[[ 65.9   9.9 -54.8  24.2 -59.2  68.4]
 [-86.0 -41.0  58.6  10.8  68.1 -54.9]] → 68.4

[[-19.9  -6.3   7.7 -26.7 -26.1 -16.5]
 [-36.4  -6.3   3.2 -51.0 -26.1  10.6]
 [-52.9 -16.3  12.1 -75.3 -68.8 -43.6]] → -16.5

[ 70.0 -60.8  -3.5 -14.6  31.5  44.7] → 44.7

[[  3.4  11.9  29.9 -69.3  -0.4  -8.3]
 [ 20.3  34.5   3.8 -14.8  -5.0  21.8]] → -8.3

[ -6.7 -29.6 -61.6  65.7  62.8] → 62.8

[[ 41.7  14.5  47.6 -24.8 -18.5  31.7 -47.5]
 [ 71.1  26.6  57.2 -40.9 -60.2  52.6 -51.7]] → -47.5

[[ 22.2 -67.4 -57.0  -6.3  33.8  26.1]
 [-23.8 -14.5 -21.5  24.2   2.5  26.2]] → 26.1

[[-58.7 -16.7  32.4  32.4  60.4  -5.8 -27.6]
 [  1.3  16.2   7.4 -60.0 -20.9  15.0  33.8]
 [ -3.7 -58.8  30.6  29.8  66.4 -52.6 -22.5]] → -27.6

[[ 10.1  -0.9  13.7  12.6 -13.2  -4.2]
 [ 80.0 -28.6  73.2  69.1 -53.5  38.0]
 [ 50.4  -5.8  37.7  28.7 -25.9   0.8]] → -4.2
---
[ 17.5  -5.4  -6.1   0.7 -10.5   4.4] Out: 4.4, 17.5

[ 11.561 -10.405   8.101  11.188] Out: 11.188, 11.561

[[  53.08   75.01  105.15   32.73   42.05    9.21   66.85]
 [  91.86   43.43   46.93  193.11   40.19   96.86   65.36]
 [  15.89   64.75  113.44 -140.96   64.55  130.51   29.47]] Out: 66.85, 15.89

[ 1.04 -1.16  0.43  1.37  0.94] Out: 0.94, 1.04

[-0.17 -0.07 -0.20  0.01 -0.04  0.14  0.08] Out: 0.08, -0.17

[[  7.53  11.96  -0.40   0.30  -5.83 -11.85   2.02]
 [  5.14  12.61  -3.39   1.11  -2.45  -9.33  -0.49]
 [ -3.55   7.38   3.74  -3.50 -13.84  -5.43  -0.36]] Out: 2.02, -3.55
---
array([[ -1.5,  34.0,  29.4, -57.2, -54.6],
       [-30.1, -30.6,  33.7, -73.8,  19.9],
       [-53.3,  21.5, -71.1,  -9.6, -38.1]]) Answer: -38.1

array([-44.1, -86.2,  81.8,  -9.6, -35.2, -59.6, -64.9]) Answer: -64.9

array([[ -1.5, -39.4, -15.7,  70.4, -18.7,  71.3, -23.8],
       [  6.4,  27.9,  12.7,  20.9, -40.7, -41.0, -19.2],
       [ 19.1,   4.6, -14.3,  -1.5, -37.1, -33.8, -20.9]]) Answer: -20.9

array([[ -1.1,  14.6,  -6.5,  -0.6,   8.0, -21.6],
       [  3.2,  45.4,  -9.3,  -4.9,  21.8, -58.8],
       [ 68.5, -39.6,  31.3,  25.2, -34.6, -24.0]]) Answer: -24.0

array([[-60.7,   1.8, -52.7, -87.2],
       [  0.2, -27.1,  60.2,  35.2]]) Answer: 35.2

array([-43.8, -76.4, -20.9, -53.2]) Answer: -53.2

array([-80.9, -45.7,  51.6,  59.8]) Answer: 59.8

array([[-18.1, -86.3, -18.1, -84.2],
       [  3.9, -56.3,   3.9, -22.9],
       [ 18.9,  27.4,  18.9,  46.5]]) Answer: 46.5

array([[ 18.3, -65.8, -56.9,  -7.3],
       [ 15.2,  59.4,  62.9,  -6.4]]) Answer: -6.4
---
Q: [-64.4, 11.0, -44.6, -36.4, 21.7, -5.8, 48.2]
A: -36.4

Q: [-60.9, 81.4, 68.9, -6.2]
A: -6.2

Q: [56.5, -40.6, 64.4, -67.3]
A: -67.3

Q:
[[-7.7, 65.1, -37.1, -40.0, 25.0, -25.5, 24.7],
 [28.2, -12.9, -35.7, -38.3, -40.6, -0.5, -1.1],
 [-21.9, 13.9, -1.7, -13.5, 56.1, -1.9, 73.7]]
A: -40.0

Q:
[[16.7, 15.3, -66.9, -3.3, -1.4, 19.2],
 [35.7, 29.3, 0.0, 11.2, 11.7, 23.3],
 [0.0, 0.0, -32.4, 0.6, -47.2, 41.4]]
A: -3.3

Q: [-80.0, 8.6, -12.1, -13.3]
A: -13.3

Q: [59.8, 20.4, -38.1, 25.9, -64.1]
A: 25.9

Q: [69.2, 81.9, 42.7, -30.6, -80.5, 6.7, -49.0]
A: -30.6

Q:
[[-48.4, 31.2, 47.6, -48.5, 65.7, -31.8],
 [45.2, 47.9, -35.2, -32.9, -29.5, -39.6]]
A: -48.5
